In the rows, zero is written as 128.
Which row each row swaps with, under one turn or mirror:
Z348: [138 141 119 121 117 106 135 140 118  93 116 134 123  93 138  66 111 110
 117 116 148 131]
Z954: [144 152 114 138 162 120  94 126 100 101 134 124 134 101 118 104 107 105
 100 133 117 126]
Z491: [137 136 152 133 145 130 105 125 120 118 139 113 150 119 127  69 140 122
 101 147 116 101]
Z930: [147 132 153 135 140 119 109 132 106 108 119 133 142 124 135  88 111 129
 118 171 142 106]
Z808: [142 135 112 116 124 103 124 132 113  99 121 134 117  92 140  69 105 112
 121 114 147 129]
Z895: [138 138 162 131 110  96 136 135 129 104 128 153 141 113 113  88 130 108
 109 113 132  82]
Z379: [129 135 143 140 142 125 130 136 143 141 126 143 145 116 108  97 104  96
  80 116 104 104]
Z310: [138 112 147 146 145 129  95 109 133 122 125 110 132 107 122  84 132 105
  91 130 105 115]
Z493: [137 131 124 124 116  95 136 149 129 131 121 101 127  95 115  80 112 140
 112 117 116  97]
Z733: [155 150 132 142 151 120 134 118 116  99 113 138 130  99  93 117 115 105
  84 120 117 118]
Z314: [132 131 127 118 116 121 103 146 146 130 129 130  98  97 122 108  94 125
 120 138 129 108]
Z566: [145 140 151 124 115  92 139 134 139 104 120 147 153 115 114  82 122 109
 108 111 133  80]
Z511: [156 138 154 135 142 127 107 114 127 130 109 146 107 106  91 121 111 106
 109 129 128 108]
Z576: [146 124 132 129 128 112 112 108 141 126 113 141  91  92 141  92 103 109
 109 122 136 132]
Z318: [140 142 147 135 138 124 106 127 112 109 127 126 150 130 140  74 120 128
 117 162 131 101]
Z198: [132 157 119 143 161 124  99 130 112  98 124 126 142 100 112 109 108 109
  94 132 118 129]
Z39: [152 116 134 123 121  82 140 140 136 129 116 109 128  89 119  88 123 139
 111 122 113 103]
Z776: [148 122 137 129 128 122 140 132 136  98 117 157 132  86 123  79 128  97
 109 102 146 122]
Z900: [149 142 131 127 140 129 106 144 128 116 113 140 117  73  99 115 124 100
 118 102 130 102]
Z232: [134 128 118 113 119  94 131 146 135 137 122 108 122  97 115  86 108 144
 106 121 121  98]
Z322: [138 162 114 144 162 121  95 123 111 100 129 130 132  93 117 106 112 107
 102 136 121 123]
Z844: [161 141 135 117 123 101 152 136 137 114 109 135 147 120 119  69 100 106
  96 108 126  92]
Z177: [148 143 118 122 125 103 129 134 115 102 116 136 117  94 139  68 105 115
 125 115 147 138]
Z666: [147 130 128 131 119 125 101 147 150 123 133 140 101  80 119 110  99 109
 117 143 128 103]
Z676: [126 136 117 115 113  99 124 148 134 134 117 110 122  99 124  91 103 145
 111 120 116 107]
Z266: [152 144 147 117 113  90 137 129 136 102 114 143 153 114 113  80 116 114
 106 111 133  81]
Z537: [117 137 140 145 144 122 112 133 128 131 138 147 144 110 108 104 130  93
  94 107 113  92]
Z9: [127 132 140 146 144 127 127 136 137 144 133 144 144 114 113  97 109  92
  81 120 103 106]
Z302: [177 129 140 153 132  80 128 134 114  98 121 134 123  85 126  99 123 108
 124 133 129 100]
Z596: [148 130 132 128 115 124 106 147 157 123 134 138 102  85 125 104  99 110
 112 141 129 107]
Z382: [165 137 135 148 145 126 151 109 110 116  99 133 132 110 133  83 119 101
 101 129 148 114]
Z926: [137 123 155 135 146 127 102 108 130 128 128 113 142 104 123  77 142 117
  94 137 102 105]
Z710: [140 131 139 137 145 127 133 134 150 134 118 144 146 113 113  99  92 105
  76 122 107 103]
Z934: [152 135 154 138 139 120 115 125 112 109 125 131 131 132 132  89 109 126
 119 171 140 102]
Z960: [127 142 115 118 113 112 111 154 139 133 125 120 112 102 123  99  95 137
 115 132 120 108]
Z369: [131 133 149 140 144 132 100 120 124 123 129 106 154 113 127  69 133 126
  97 135 114  99]
Z446: [174 138 145 147 158  96 105 129 113  97 123 139 122  95 121 109 118 109
 121 151 118 110]
Z949: [134 140 126 118 105 124 107 149 139 132 127 124 101  96 125 108  98 125
 112 140 128 110]
Z351: [151 129 161 139 143 107 119 114 106 114 115 142 128 130 120  98 104 124
 116 161 143 106]
Z226: [140 147 134 135 133 119 150 148 107  93 129 126 140 101 111  63 124  97
  97 127 117 122]
Z100: [175 121 141 145 126 118 139 127 141 120 115 153 120  92 130  89 115  98
 118 144 151 102]
Z331: [158 111 132 129 122  74 133 136 126 111 111 108 124  93 113  88 116 127
 117 121 119 101]
Z358: [142 143 124 134 132  89 130 123 124 103 120 148 142 109 133 103 122 106
 124  97 148  89]
Z611: [158 132 159 137 137 112 120 111 112 114 115 140 125 134 124  94 103 126
 116 159 147 115]
Z154: [117 140 116 122 142 112 113 124 138 104 115 130 151  94 110 103 119 123
  85 100 141 119]
Z504: [146 123 145 134 144 127  97 100 134 130 105 136 108  94 125  91 105 106
  96 113 116 129]
Z441: [151 148 131 131 154 138 123 131 126 122 116 141 129 113 122  85  96  82
 101 114  98 114]
Z762: [134 139 149 140 140 126 102 132 114 114 131 114 155 115 138  73 131 126
 106 152 114 102]

Swapped with Z369: Z493
Swapped with Z266: Z9
Swapped with Z710: Z895
Swapped with Z198: Z348
Swapped with Z232: Z491
Swapped with Z100: Z511

Which row each row swaps with, under one turn or mirror:
Z401: [139 137 129 132 115 120 116 113 124 149 125 110 121 148 146 142 139]
Z685: [133 140  99 135 134 108 148 119 134 104 143 123 145 125 108 142 106]
Z708: [ 99 148  97 136 122 119 117 108 115 129 133 119 111 136 150 142 164]
Z977: [ 98 149  92 145 133 117 118 111 117 139 136 112 115 133 146 142 159]
Z95: [119 146 118 104 125 120 120 113 113 135 136 136  97 130  96 115 159]
Z91: [128 152 120 125 108 114 139 132 130 119 117 133 102 122 150 133 144]
Z548: [ 92 125 119 142 122 116 114 115 107 146 135 120 128 112 103 145 108]
Z74: [138 171 100 139 123 127 128 128 116 145 146 126 132 146 106 106 139]
Z557: [124 148 125 108 130 116 116 116 106 132 130 132  97 130  99 111 153]
Z579: [113 144  97 121 127 122 120 111 134 116 142 123 119 146 112  90 148]
Z517: [132 144 101 139 136 108 145 122 138 106 148 127 142 123 111 146 106]
Z912: [135 140  96 127 134 106 152 118 137 106 144 131 134 122 111 144 106]
Z525: [125 151 114 123 109 114 133 134 129 122 119 136 102 123 154 126 144]
Z296: [129 139  96 132 130 108 151 115 137 107 139 129 142 118 106 146 107]
Z924: [133 139  95 131 134 104 149 117 134 104 139 130 139 122 106 142 111]
Z347: [128 138  99 134 136 107 148 122 132 103 137 123 148 118 108 140 107]
Z970: [ 94 125 120 146 122 115 107 119 102 144 139 117 130 113 101 146 122]
Z580: [126 153 116 129 114 111 135 134 130 121 121 137 103 126 156 129 144]
Z780: [ 95 127 121 143 117 113 109 118 109 152 133 124 127 112 102 143 115]
Z372: [111 142 101 117 136 118 120 102 134 117 139 132 124 144 115  92 147]
Z305: [ 98 121 125 148 121 112 113 114 105 147 141 119 136 115 100 144 117]
Z126: [137 143 131 136 113 117 112 118 114 150 130 106 120 153 137 144 140]
Z298: [119 154 110 129 108 107 135 126 133 123 126 132  96 126 155 126 138]
Z562: [148 163 107 131 127 126 139 140 115 140 148 122 128 149 111 114 138]
Z321: [ 95 127 121 146 122 117 111 119 106 146 137 117 138 116 104 148 114]
Z805: [136 135 123 134 123 123 119 108 122 147 134 110 119 157 146 147 141]
Z662: [134 139  99 131 132 107 145 121 139  99 146 125 142 123 116 138 108]
Z76: [118 141  97 118 133 116 119 106 139 122 145 122 134 147 116  93 144]
Z406: [122 149 115 105 123 121 120 119 102 131 128 133  96 130  96 116 151]
Z58: [ 93 125 121 141 127 115 111 119 104 140 133 116 137 113 104 148 111]
Z342: [134 146 101 129 136 108 151 116 135 104 137 126 142 122 110 141 107]
Z967: [ 98 128 123 150 123 112 115 117 108 148 135 127 127 116 101 147 108]
Z173: [ 99 157  96 138 126 120 124 110 125 132 133 116 112 126 150 140 162]
Z19: [132 143  96 132 136 112 146 114 138 101 143 129 140 123 109 141 108]
Z940: [ 91 125 119 143 123 114 108 120 106 147 134 124 127 115 107 145 112]
Z257: [139 166 103 135 127 133 135 131 114 148 145 121 124 143 105 104 140]
Z569: [124 151 121 105 126 121 120 118 107 130 125 129  95 127 100 114 153]
Z936: [133 138 101 135 133 105 149 116 133 109 144 137 139 125 106 145 105]
Z739: [121 153 129 105 124 123 121 120 105 131 131 130  97 124 101 111 147]
Z635: [139 142 126 131 116 122 118 108 125 147 129 114 121 152 147 149 139]
Z553: [ 95 149  94 143 130 117 120 107 119 130 127 124 113 131 148 137 160]
Z24: [112 142 105 114 130 121 122 101 136 123 142 122 122 139 113  91 149]
Z23: [ 91 126 125 142 122 119 115 119 106 151 130 121 132 113 105 145 115]
Z466: [ 91 122 120 147 121 120 111 114 106 147 134 121 130 114 107 143 116]
Z469: [143 171 103 129 131 130 135 133 112 146 146 122 126 141 106 111 140]
Z689: [126 147 112 124 105 112 131 134 129 120 116 135  99 130 153 130 136]

Swapped with Z76: Z977
Swapped with Z967: Z936
Swapped with Z91: Z739
Swapped with Z372: Z553
Swapped with Z24: Z173

